[[ -3  -8  -3  -5   3   2 -43   0   2  27   2   1   1  -2  -1  14]
 [  9   0  -2  -4   0  14 -12   4   3  18  -6  13  -1   3   0   2]
 [  2 -10   2  -5   0  -4  -2  -1   1   3  -6   6  -7   0   2   6]
 [  2  -1  -1   1  -2 -11 -18   0  -4  11   4   1  -5  -1   0  -5]
 [-14 -11  -3   1   1  -3  -6  -2  -4   4   5 -23   3  -2   1   6]]
:
[[ -3  -3   3 -43   2   2   1  -1]
 [  9  -2   0 -12   3  -6  -1   0]
 [  2   2   0  -2   1  -6  -7   2]
 [  2  -1  -2 -18  -4   4  -5   0]
 [-14  -3   1  -6  -4   5   3   1]]

[[-44 -10   9   7  17   7  10  18  -5]
 [-12  -3   1  -2 -16   4  -4   5   3]
 [ 34   8   2   4 -21 -14   3  18  -1]
 [ 12   1  -2   5   4   6 -24  -8   1]
 [ 16 -19   2 -16  -4 -11 -10  11  -2]
 [ 43  -7 -21 -26 -27 -22 -11 -36  -1]]
:
[[-44   9  17  10  -5]
 [-12   1 -16  -4   3]
 [ 34   2 -21   3  -1]
 [ 12  -2   4 -24   1]
 [ 16   2  -4 -10  -2]
 [ 43 -21 -27 -11  -1]]

[[-27  12 -15  11 -21  35 -29   7  10 -18 -25   9 -32  39  49   8]
 [ 21 -38  24 -37  19 -27  22 -41 -39  23  17 -43  26 -26 -28 -37]
 [ 35  30   4  31  20 -11  32  35  33   8  21  36  33 -15 -23  31]
 [ -8 -24  -3 -25  -9  36 -11 -25 -24  -5  -7 -29  -8  40  53 -23]
 [ 22  27  13  27  14 -30  25  26  26  11  13  30  24 -31 -48  26]]
:
[[-27 -15 -21 -29  10 -25 -32  49]
 [ 21  24  19  22 -39  17  26 -28]
 [ 35   4  20  32  33  21  33 -23]
 [ -8  -3  -9 -11 -24  -7  -8  53]
 [ 22  13  14  25  26  13  24 -48]]

[[ 28 -25  29  28  13   7  20]
 [ 25  23  25 -12 -25  27  16]
 [-40  41 -42 -45 -21  -4 -23]
 [ 12   4   4  -4 -31 -19 -27]
 [-15   7  -4  -3  29  24  34]
 [ 25  23  24 -13 -25  26  16]]
:
[[ 28  29  13  20]
 [ 25  25 -25  16]
 [-40 -42 -21 -23]
 [ 12   4 -31 -27]
 [-15  -4  29  34]
 [ 25  24 -25  16]]

[[ -1 -38   6]
 [ -2 -31  -9]]
:
[[-1  6]
 [-2 -9]]

[[ 25 -20  46  41  44 -23]
 [ -2   0  49 -31  46  42]]
:
[[25 46 44]
 [-2 49 46]]

[[ 23 -31  20 -21  37  -8  42  39 -28   4  19]
 [ 33  -1  -4 -25  34  44  14  -6 -37 -26  30]]
:
[[ 23  20  37  42 -28  19]
 [ 33  -4  34  14 -37  30]]

[[ 23  14  33 -10 -17  14  -2 -20  16  -4]
 [ -4  16  15   8 -14   8  21  -6   5  35]
 [-18  -2 -16   5 -40  24  16   8  16   9]
 [ 13 -17 -14  12  31  -2 -27  22  -1 -37]
 [  8   7 -13  -2   0  13  18  27   8  12]
 [ 29  13  13  17  26  24   2  26  16   0]]
:
[[ 23  33 -17  -2  16]
 [ -4  15 -14  21   5]
 [-18 -16 -40  16  16]
 [ 13 -14  31 -27  -1]
 [  8 -13   0  18   8]
 [ 29  13  26   2  16]]
